In the rows, 128 means zero.
Each path is a new rotation, seen through one point. The rows after it are directions, each followed by how far the rotation turns it, in degrees per step (0 if it stays put).
Each turn is a multiple of 5 degrees from 10 to 175, or 0.
Each row of a path follows its step; steps can be skipped.
Path 1:
step 0: [128 114 124 139 114 117 123 116 125 114 124 113 129 131 135 132 118 130
 131 132 120 131 140 149 127 134 121 111 137 140 139 111 137 131 116 125
 132 131 132 132 123 123 129 125 118 128 133 137 138 123 134 137 126 116
 131 126 117]
step 1: [126 122 129 132 133 130 136 130 130 120 139 118 136 128 130 112 120 130
 129 120 127 111 126 142 116 131 127 135 128 130 128 124 148 133 122 126
 132 139 139 135 132 117 117 124 126 119 140 135 140 142 119 111 108 130
 127 126 141]
step 3: [122 116 125 117 119 130 134 110 138 125 139 120 123 121 132 130 143 136
 147 126 131 122 122 145 126 113 124 121 132 148 138 129 134 126 123 124
 131 133 126 146 119 136 132 136 131 141 128 132 139 122 128 125 128 123
 120 128 141]
step 6: [124 130 124 131 125 124 126 123 129 130 130 122 142 130 138 140 129 147
 124 123 120 122 129 154 119 123 131 117 132 132 126 123 136 115 127 124
 141 133 140 136 115 111 125 124 112 127 126 140 137 134 127 118 129 117
 140 121 136]
step 8: [110 130 131 127 118 124 136 119 150 122 129 118 124 125 149 122 134 136
 137 129 123 113 126 132 118 130 112 138 139 123 129 130 136 116 137 125
 126 124 124 134 118 138 132 128 129 140 135 141 132 123 131 136 122 116
 130 137 117]
step 10: [126 117 132 136 125 139 136 134 141 131 142 140 121 116 131 116 122 122
 114 124 130 119 121 141 137 138 117 135 128 140 124 123 114 134 120 133
 126 124 134 142 120 119 134 127 127 138 131 145 122 127 146 122 118 130
 133 136 124]
step 15: [119 120 137 137 118 137 132 120 119 124 139 134 124 134 124 119 108 138
 130 120 129 133 126 128 126 136 125 123 125 129 141 134 136 131 120 125
 132 135 142 135 125 118 132 126 111 153 137 137 126 123 138 118 112 135
 130 125 116]
step 16: [139 121 134 137 126 122 136 131 136 128 132 119 130 118 131 120 115 124
 141 117 134 120 140 140 136 145 114 131 132 148 129 110 136 127 122 134
 130 130 126 139 131 121 138 123 130 123 135 147 131 127 137 135 125 124
 116 135 120]
step 17: [119 128 124 111 127 133 123 120 129 116 138 120 122 131 128 115 111 143
 127 120 126 127 128 145 112 123 119 124 136 127 116 114 135 133 125 135
 137 137 125 142 119 126 129 119 115 116 139 134 128 134 127 116 131 117
 129 124 140]
step 19: [126 116 124 137 119 122 135 119 152 119 144 116 117 142 127 133 141 129
 122 126 134 120 131 143 117 132 111 118 138 140 132 128 132 130 131 132
 140 130 126 124 122 134 126 132 134 136 130 134 138 131 128 141 121 119
 122 137 133]
[123 129 129 129 126 126 128 127 132 126 127 129 124 128 125 128 129 127
 126 129 132 129 124 130 128 127 128 123 127 130 128 131 129 128 129 128
 126 124 132 128 130 131 129 129 131 132 128 124 127 129 128 128 131 128
 127 130 124] | 70
[128 127 126 130 125 130 125 130 127 126 127 126 128 131 131 129 131 134
 124 128 128 128 129 130 130 128 125 130 129 126 125 126 127 130 132 126
 129 129 128 129 128 125 129 127 130 131 128 130 124 132 129 131 130 129
 132 129 125] | 170
[129 124 130 126 126 127 124 126 127 128 131 129 128 126 126 130 126 129
 128 131 127 129 126 131 130 127 130 129 128 126 125 131 129 125 129 125
 127 132 128 130 126 125 125 126 126 128 131 123 130 131 125 126 128 132
 126 127 127] | 130
[125 125 126 128 129 131 132 128 123 127 126 125 129 129 128 129 129 131
 130 127 131 129 126 127 128 124 130 126 129 127 127 131 129 131 128 125
 126 128 132 128 131 126 125 127 125 125 130 128 125 127 131 123 127 126
 129 127 132] | 130
[129 127 125 126 130 127 126 128 129 129 131 127 125 130 128 129 131 128
 124 130 129 128 130 131 131 128 126 130 125 130 128 131 125 126 124 127
 130 129 127 129 132 131 126 132 128 130 127 125 127 127 130 128 128 130
 129 130 136] | 45
[125 127 124 132 126 128 125 132 130 128 132 127 128 127 130 130 129 127
 128 125 128 129 130 127 124 126 128 133 128 129 131 130 130 128 126 125
 129 129 129 125 129 128 127 125 130 126 126 123 130 127 125 129 125 125
 132 128 126] | 60
